The rows of Y fall into 3 groups, and each row is roughly a mix of its group's hidden directions.
Y, 100 rows:
-26.4  17.5  11.8  11.8  9.3  55.8  -10.4  -6.4  17.1  2.6
14.2  13.9  36.8  14.7  -17.3  -3.8  -38.0  0.2  -5.5  34.2
-3.2  -3.8  -46.8  -15.1  2.6  -22.5  35.9  -2.0  2.1  -25.8
16.8  17.5  38.1  9.5  -26.5  -11.9  -31.5  2.3  0.3  30.9
-19.3  -47.6  23.8  20.3  2.6  29.4  13.0  -14.9  5.4  4.0
-15.3  -18.9  27.6  13.0  -8.1  34.0  10.6  -36.9  -1.5  26.6
-28.3  -55.1  -1.0  7.6  7.9  16.9  25.3  -1.0  -5.4  -3.7
-11.0  -17.0  -39.1  -8.1  4.7  -24.2  0.4  -13.7  -34.6  30.4
-26.4  40.9  -10.3  -22.6  -12.4  36.9  -1.8  20.1  -1.8  3.6
-29.2  33.6  -4.3  -17.3  -13.0  42.4  -8.4  7.2  19.3  12.4
8.8  4.9  45.2  -3.0  -5.7  21.8  -36.7  -10.1  -1.4  28.5
9.9  -35.5  -16.7  -5.9  -12.3  -51.3  18.4  -2.9  -8.3  -7.4
-26.5  30.7  -2.2  -5.4  22.2  43.5  -0.6  2.2  -22.4  18.8
-8.8  -15.2  -50.5  -15.6  5.4  -25.6  8.4  -6.8  -27.0  17.0
-15.7  36.5  -11.3  -5.3  -31.6  31.1  -11.8  5.5  30.6  10.6
-20.6  36.3  -33.2  -33.1  -13.5  20.5  -4.5  16.7  8.5  3.3
13.5  7.1  43.3  18.0  18.0  21.0  -32.3  17.4  -0.3  19.4
-7.6  43.4  -25.6  -12.5  -35.1  -24.8  11.8  -9.7  -9.5  -1.6
20.9  51.7  -17.2  -9.1  -11.4  -25.3  -15.8  20.2  1.4  -1.7
-11.1  55.4  3.9  -13.4  -25.1  27.5  0.7  7.8  6.8  5.8
-26.6  -43.1  5.7  17.4  8.5  13.1  -0.7  -23.0  -16.4  31.5
-25.5  27.9  -27.1  -28.6  -22.5  15.9  9.0  30.2  -12.2  -6.2
-24.5  28.6  -26.0  -19.3  8.8  5.8  33.5  9.3  10.7  -32.0
17.8  -42.5  -11.9  1.8  -9.0  -47.8  7.8  7.4  -5.5  -11.9
8.1  34.7  48.1  1.1  -2.0  6.3  -10.7  27.4  6.3  -19.9
-14.8  11.4  11.5  -19.3  4.6  50.0  23.1  -8.4  -2.4  -30.7
18.2  -34.0  12.3  4.3  -13.9  -47.9  18.9  0.4  -10.6  -17.5
10.3  7.8  34.5  19.3  -5.3  -11.7  -40.2  10.9  5.3  35.5
8.7  -3.2  25.2  6.1  -0.6  0.3  -46.5  -12.8  -7.8  42.2
-50.3  29.8  4.8  -2.5  -18.2  30.6  2.9  -9.2  5.8  -9.0
28.8  38.6  -25.9  -14.2  3.2  -14.9  -20.4  1.8  29.1  -15.3
-22.5  -56.7  7.2  8.5  7.9  5.4  21.6  1.4  -22.8  -1.7
15.0  16.1  36.4  3.7  7.7  32.4  -32.7  -6.6  -20.8  21.0
14.2  -43.7  -14.8  15.2  25.0  -32.1  5.7  -4.4  -25.6  -1.6
10.3  49.7  -23.3  -18.3  -12.2  -16.9  0.6  28.6  7.4  -12.6
3.2  11.9  -30.5  -37.8  -13.6  -9.4  34.9  -18.3  0.8  -24.2
-17.1  0.9  -27.8  -19.1  4.8  8.5  43.4  -1.4  7.5  -38.2
31.3  36.4  -1.1  -2.4  9.7  -24.4  -39.8  9.5  12.4  -9.4
-18.2  -4.0  -27.5  -18.8  21.3  5.9  36.8  8.6  17.3  -35.4
-25.4  37.8  -1.7  -27.7  -10.2  34.2  13.0  -18.1  -5.6  -16.7
5.2  -54.2  18.5  16.5  22.0  -21.0  8.8  -11.5  -6.4  -13.1
-27.2  26.4  10.1  5.1  13.4  55.7  -6.8  -0.1  1.6  5.3
-2.6  4.8  -37.6  -17.1  -5.6  -30.3  37.2  7.2  13.8  -24.9
-6.7  -33.5  -49.6  -13.9  6.6  -17.0  18.0  -11.7  -17.0  5.0
7.5  -21.6  -55.4  -9.1  -2.7  -21.3  12.1  -20.9  -10.5  9.7
-1.2  1.9  23.2  17.0  -13.8  0.7  -44.6  -12.8  -13.2  39.6
4.1  -17.3  -30.4  -8.3  0.0  -28.3  1.6  -23.4  -39.8  26.0
-13.9  39.5  2.4  -1.8  12.6  49.8  -17.1  9.1  0.0  12.2
-18.5  33.1  6.7  5.9  11.6  53.1  -14.8  4.8  1.4  14.3
21.1  -34.2  30.1  36.7  13.3  -19.9  4.4  -20.2  -6.2  -4.4
27.4  -20.6  -5.7  5.6  -17.1  -52.9  16.1  0.9  -13.3  -12.8
19.9  2.1  16.3  10.2  -10.4  -26.0  -39.8  -3.4  -4.6  41.9
17.4  -45.2  -9.8  19.0  11.2  -37.6  3.0  -22.6  5.9  -5.9
-19.8  -33.2  -10.5  0.3  17.0  38.3  24.1  -9.3  -5.1  -29.5
-29.2  -42.2  -1.5  0.3  -0.9  19.9  28.9  -21.7  -17.2  16.9
21.9  -35.4  3.7  17.9  10.4  -42.5  15.3  -21.4  -12.9  -9.2
6.8  -10.6  41.9  2.3  13.7  14.4  1.4  21.3  19.7  -42.0
-17.9  25.9  13.9  5.9  8.5  54.0  -17.2  -0.4  20.4  1.8
-10.3  -26.9  -15.0  -9.1  -5.5  -10.2  20.0  -26.3  -43.0  26.7
-21.2  46.1  -13.0  -24.6  -16.9  30.3  0.9  17.3  4.1  -7.3
-16.1  -44.4  12.8  10.5  0.5  32.5  21.6  -28.6  8.1  4.2
20.3  25.1  29.0  12.1  1.5  -18.6  -25.0  38.0  2.5  -21.9
-24.1  4.6  -35.7  -17.5  -12.7  -18.9  36.2  0.2  17.2  -24.9
-22.2  43.8  -5.0  -12.3  -8.6  43.5  -2.2  17.8  0.0  -7.1
20.6  -35.4  -11.6  5.0  -15.3  -52.0  9.9  -4.0  0.5  -5.7
-18.8  45.7  -8.1  -17.5  -20.2  34.0  -6.2  4.1  21.3  5.9
-21.5  -19.8  -31.0  -15.8  10.9  23.4  30.4  -19.4  -6.2  -29.3
-18.7  -22.2  -0.6  -8.0  24.2  46.1  20.8  -5.8  0.9  -28.9
23.0  9.0  17.8  12.1  -10.5  -31.9  -35.8  6.2  -0.2  37.5
-26.6  -16.4  -20.2  -32.7  2.4  22.7  24.8  -27.0  7.9  -23.5
-13.6  21.1  2.2  -8.9  -40.9  21.6  -4.7  8.8  41.9  -14.6
-34.4  -40.6  17.2  12.5  5.1  15.7  23.9  24.5  -11.1  -8.8
-24.7  -50.9  -25.8  -1.0  7.6  12.1  26.7  -11.7  -2.1  0.5
13.9  -48.9  1.2  22.4  19.6  -29.5  8.9  -11.9  -13.6  -13.4
-15.8  -43.6  38.0  20.6  0.7  23.8  13.5  -10.0  -7.3  2.4
-24.0  35.4  -27.8  -33.8  -9.0  18.9  -0.3  18.8  -9.6  17.1
1.9  -20.1  -23.0  4.2  -8.6  -16.7  1.9  -33.7  -32.7  37.5
3.4  4.8  37.4  17.3  -5.5  13.8  -42.3  -3.6  -8.5  33.1
-30.7  38.2  -10.5  -15.5  -13.0  34.9  10.1  19.5  -17.2  1.6
-30.0  20.4  16.1  1.4  16.2  55.0  -4.8  3.3  -2.0  4.7
-13.5  -25.4  -23.9  -9.0  4.2  -18.9  8.1  -16.8  -43.9  28.1
-1.5  -5.2  27.9  13.7  2.5  27.7  -40.7  -15.9  -18.4  30.2
20.3  -27.6  -5.0  -6.1  -11.6  -50.4  17.6  7.9  -17.5  -18.3
-0.7  27.1  33.9  0.6  0.5  29.6  -3.8  16.4  36.5  -23.3
-25.6  14.6  8.9  8.7  23.6  54.2  -12.2  1.6  -3.7  15.4
-8.9  41.2  1.6  -3.6  -29.4  30.5  -15.2  6.3  27.3  17.6
16.2  48.4  -21.4  -14.6  -18.3  -28.5  -1.4  17.6  -13.5  3.4
-24.0  32.2  6.1  -18.3  1.3  35.5  25.4  4.4  7.9  -30.8
-31.6  2.7  -16.4  -5.1  -6.7  31.7  34.4  -9.0  -4.6  -35.9
-17.8  31.8  19.2  6.0  11.2  53.9  -10.8  1.9  3.3  5.3
15.4  40.6  32.9  0.9  -1.1  19.8  -21.0  -7.8  32.1  -6.0
37.9  -29.2  19.6  26.0  15.5  -28.4  -10.5  -18.3  8.3  -3.9
-6.1  -18.0  -53.3  -10.9  0.5  -17.3  9.0  -21.4  -17.3  21.6
-15.1  43.6  9.9  -9.7  -17.7  41.8  -8.5  20.6  7.1  -0.4
-7.5  -3.8  23.9  7.9  14.7  11.7  -4.4  41.7  25.4  -38.2
12.5  -6.9  41.3  18.7  -5.2  6.7  -38.9  1.9  -2.2  32.7
-30.8  -28.3  -29.2  0.5  -4.3  6.4  34.8  -7.6  7.9  -30.4
19.1  -36.0  -8.6  -3.3  3.3  -19.8  -29.4  -25.7  -11.5  33.5
-18.9  -39.9  35.6  13.5  0.4  16.3  15.5  -13.6  -25.4  13.8
6.9  45.0  33.6  0.8  0.3  13.4  -18.3  19.8  24.9  -13.8
Here is one row of each group, with its name. Which group are the others in?
30.9  -38.3  17.2  25.4  7.1  -36.6  -1.9  -12.8  -0.9  2.0 -> <100>
37.3  -9.6  10.9  18.9  8.7  -30.9  -28.7  14.0  -6.7  29.5 -> <24>
7.4  -1.4  -47.4  -3.8  -5.4  -34.8  -4.4  -8.3  -26.5  24.0 -> <106>

-16.0  20.6  16.4  13.6  20.3  53.3  -17.2  -2.8  5.4  14.5 -> <100>
-10.9  -37.7  43.2  31.7  2.4  14.9  -4.5  -6.8  -9.5  11.5 -> <106>
-19.0  4.2  31.2  -0.2  2.2  32.3  -38.5  -17.1  -1.9  27.4 -> <24>
-10.8  26.8  22.4  9.7  8.5  54.0  -18.7  8.7  9.0  1.7 -> <100>
8.8  -28.7  -24.9  -18.0  -14.1  -50.4  13.6  7.0  -6.8  -7.9 -> <100>
-5.3  -48.0  16.8  32.3  9.8  9.1  -26.4  -1.4  -1.7  19.6 -> <24>
-17.3  50.8  -4.7  -16.3  -28.7  -12.2  19.2  6.8  13.9  -13.1 -> <24>
-15.3  45.8  -23.0  -26.5  -24.8  -6.6  17.6  -16.0  -5.9  -10.1 -> <24>
-36.5  -0.1  26.1  0.1  -33.5  31.4  12.5  3.9  23.9  -7.9 -> <100>
